(in the rows, 128 means zero)
Named moves come first, each a turn or a mirror and shown by rows before and after it. Which of them, in which order, take the first row of each pair that follows to the second? Write the first one first, as in the answered first pair.
move N:
[148  95 135 121 121 145 138  83  87 115 145  96 146 164 131 173 129 142
 109 143 115 139 109 104 122] -> [126 118 192 128 111 154  94 128 125 144 147 109 110 151 165 117 146 117
 143 147 114 168 129 126 106]
[114 141 138 125 137 166  66 164 143 154 189 143 107 124 166 109 120  98
 127  97 144 162 139 144  93] -> [143 127  70 115 156 153 128 107 100 116 189 126 147 147 121 179  98 131
  84  87 149 130 118 115 110]
[119 111 139 142 117 125 111 125  78 170 100 101 112 166 135 136 137 124
 153 136 144 140 111 142 129] -> [122 109 133 137 119 121 121 122  73 168  94  98 117 166 127 145 129 127
 149 137 145 141 106 139 132]
move S:
[115 129  99 135 120 119 147  92 112 117 109 129 157 132 121 171 121 148
 132 124 120 125 129 122 121] -> [105 145 104 142 112 108 143 113 128 115 101 137 154 111 111 153 120 139
 140 116 125 117 144 139 122]
[128 116 142 115 116 134 128 146 124 152 124 111 121 152 126 143 140 123
 138 125 117 135 138 137 142] -> [122 124 143 126 116 127 128 152 130 151 122 116 120 146 122 136 139 122
 137 120 123 131 146 140 143]
[111 131 148 119 119 145 101 136 136 159 122 113 130 134 148 123 131 117
 147 153 132 140 136 113 111] -> [108 132 149 120 119 146 103 138 143 156 122 115 127 128 144 118 127 111
 152 151 135 135 135 114 112]
move E:
[131 100 131 114 124 120 144 124 102 134 120 100 127 154 112 129 137 130
 127 118 103 117 120 133 137] -> [129 106 140 116 122 122 140 132 102 141 118  98 121 156 113 125 142 128
 132 119 102 120 123 141 136]
[154 167 155  97 151 123 113 146 162 120 129 162 128  99 121 129 125 120
 149 121 158 113 178 118 135] -> [155 166 135  93 158 124 118 135 155 109 132 160 133  97 117 142 118 123
 136 119 164 113 175 106 136]
[ 74 142 102 142 115 114 152 124 168  77 120 163 157  51 108 119 139 140
  96  89 161  99 153  92 140] -> [ 87 116  92 130 127 128 158  94 145  70 140 153 171  71 121 144 143 158
  80 101 162 116 139  68 137]

(2 to 3 moves a pair)
[105 187 121 154 120  81 204 151 115 135 128 131 168 153  92 150 128 135
 133  56  82  87 112 153  98] -> [102 174 194 152 109 119 151 165 113 185 150 119 133 172 166 115 163 121
 167  80  64 141 120 150  70]
S, E, N
[152  84 150 157 116 147 121 137 128 151 110 124 115 127 140 130 152 178
 132 126 142 146 102 118 148] -> [142 109 136 165 112 125 133 156 139 144  93 137 122 107 107 122 140 172
 134 106 146 119 112 135 162]
E, N, S
[107 114  77 141 135 107 198 134 157  71 172 122 161  75  73 129 120 109
  99 133 143 131 126 132 175] -> [ 90 121 151 140 118 131 134 173 181 114 183 129 115  68 138  66 146  82
 142 150 134 173 140 151 144]
S, N
[152 126  94 135 139 106 134 113 107  98 141 125 138 115  99 150 101 156
 136 107 124 121  96 117 126] -> [154 109 144 130 133 135  94 119 111 129 159 117 113 130 156 126 126 148
 154 128 114 167  99 111 108]
N, S
[167 162 118 133 121 112 172  97 125  95 134 131 146 112 110 167  85 141
 141  97 127 129 106 123 143] -> [175 154 118 127 124 119 170  92 119  99 142 125 151 122 119 176  86 146
 137 104 126 135 104 114 140]
S, E
[129 109 110 123 132 133 161 103 134 105 134 145 120 132 110 147 139 121
 111 124 133 114 132 120 127] -> [129 103 148 121 126 148 130 109 137 124 144 145 104 140 147 131 156 115
 127 139 125 136 131 124 117]
N, S
[105 121 141 176  89 109 132 142 130 169 114 152 149  91 141 121 142 109
 137  78  97  77 135 136 138] -> [108 112 151 180  82 113 126 136 120 183 114 147 141 104 151 123 152 114
 142  88  91  89 133 132 131]
S, E, S
[145 108 115 105 160 157 123 115 138 111 165 150 147 142 156 143 136 130
 120 152 144 156 115 103 121] -> [137 119 102 106 162 152 122 119 149 102 161 159 150 130 146 142 133 130
 116 150 147 149 116 104 126]
S, E, S
[148  95 174 130 107 134 119 119  96 170 130  92  99 181 162 131 158 124
 147 155  96 140 124 126 127] -> [146  99 167 136 100 125 126 127  94 173 119  85  97 178 143 131 154 126
 150 147  88 124 126 137 138]
N, E
[125 160 134 144  96 107 156 148 111 142  98  95 112 125  77 123 130 118
 150 117 130  92 117 174 138] -> [123 149 176 136  95 130 117 155 124 164 118  94  92 127 131 101 148 111
 169 137 128 138 122 170 117]
E, S, N
[140 106  85 122 148 142 142  99 112  87 140 122 154 119 131 167 118 144
  95 133 134 135 113  95 129] -> [123 112 148 121 138 166  87 139 138 125 150 124 122 111 186 112 139 122
 135 152 126 172 132 113 105]
N, S
[153 112 145 118 105 127 125  96 100 158 133  97 115 171 126 135 143 149
 145 140 101 140 125 143 111] -> [133 149 136 137  98  99 135 134 127 152 111 114 115 141  84 120 129 137
 151 119 106 103 142 176 122]
E, N, S
[102 153 175 184 100 140 125 172 144 168 151 114 137 153 125 118 120  99
 123 182 133 184 124 163 140] -> [101 166 118 189 108 113 168 162 138 140 132 119 162 137  69 150  97 109
 101 155 145 139 120 161 162]
N, S
[136 119 152 109 138  77 178  66  83 142 112  88 166 184 112 167 133 143
 106 144 116 126  87 191 141] -> [118 130 217 116 125  95 123 110 118 178 116  95 136 170 160 105 152 117
 147 156 110 161 105 208 126]
N, S
[111 151 164 129 103 121 131 138  97 155 131 111 119 129 135 115 155 101
 156 168  92 134 109 154 135] -> [121 149 141 128 106 109 156 122  84 146 123 102 131 138 112 134 155 114
 143 162  93 121 100 155 147]
N, E, E
[145  90 131 119 135 146 148  87  81 133 146 105 129 156 143 161 124 142
 113 144 110 157 108  95 122] -> [112 125 189 140 118 145 104 150 130 163 130 125  93 124 161  96 137 112
 159 134 109 162 133 140 111]
N, E
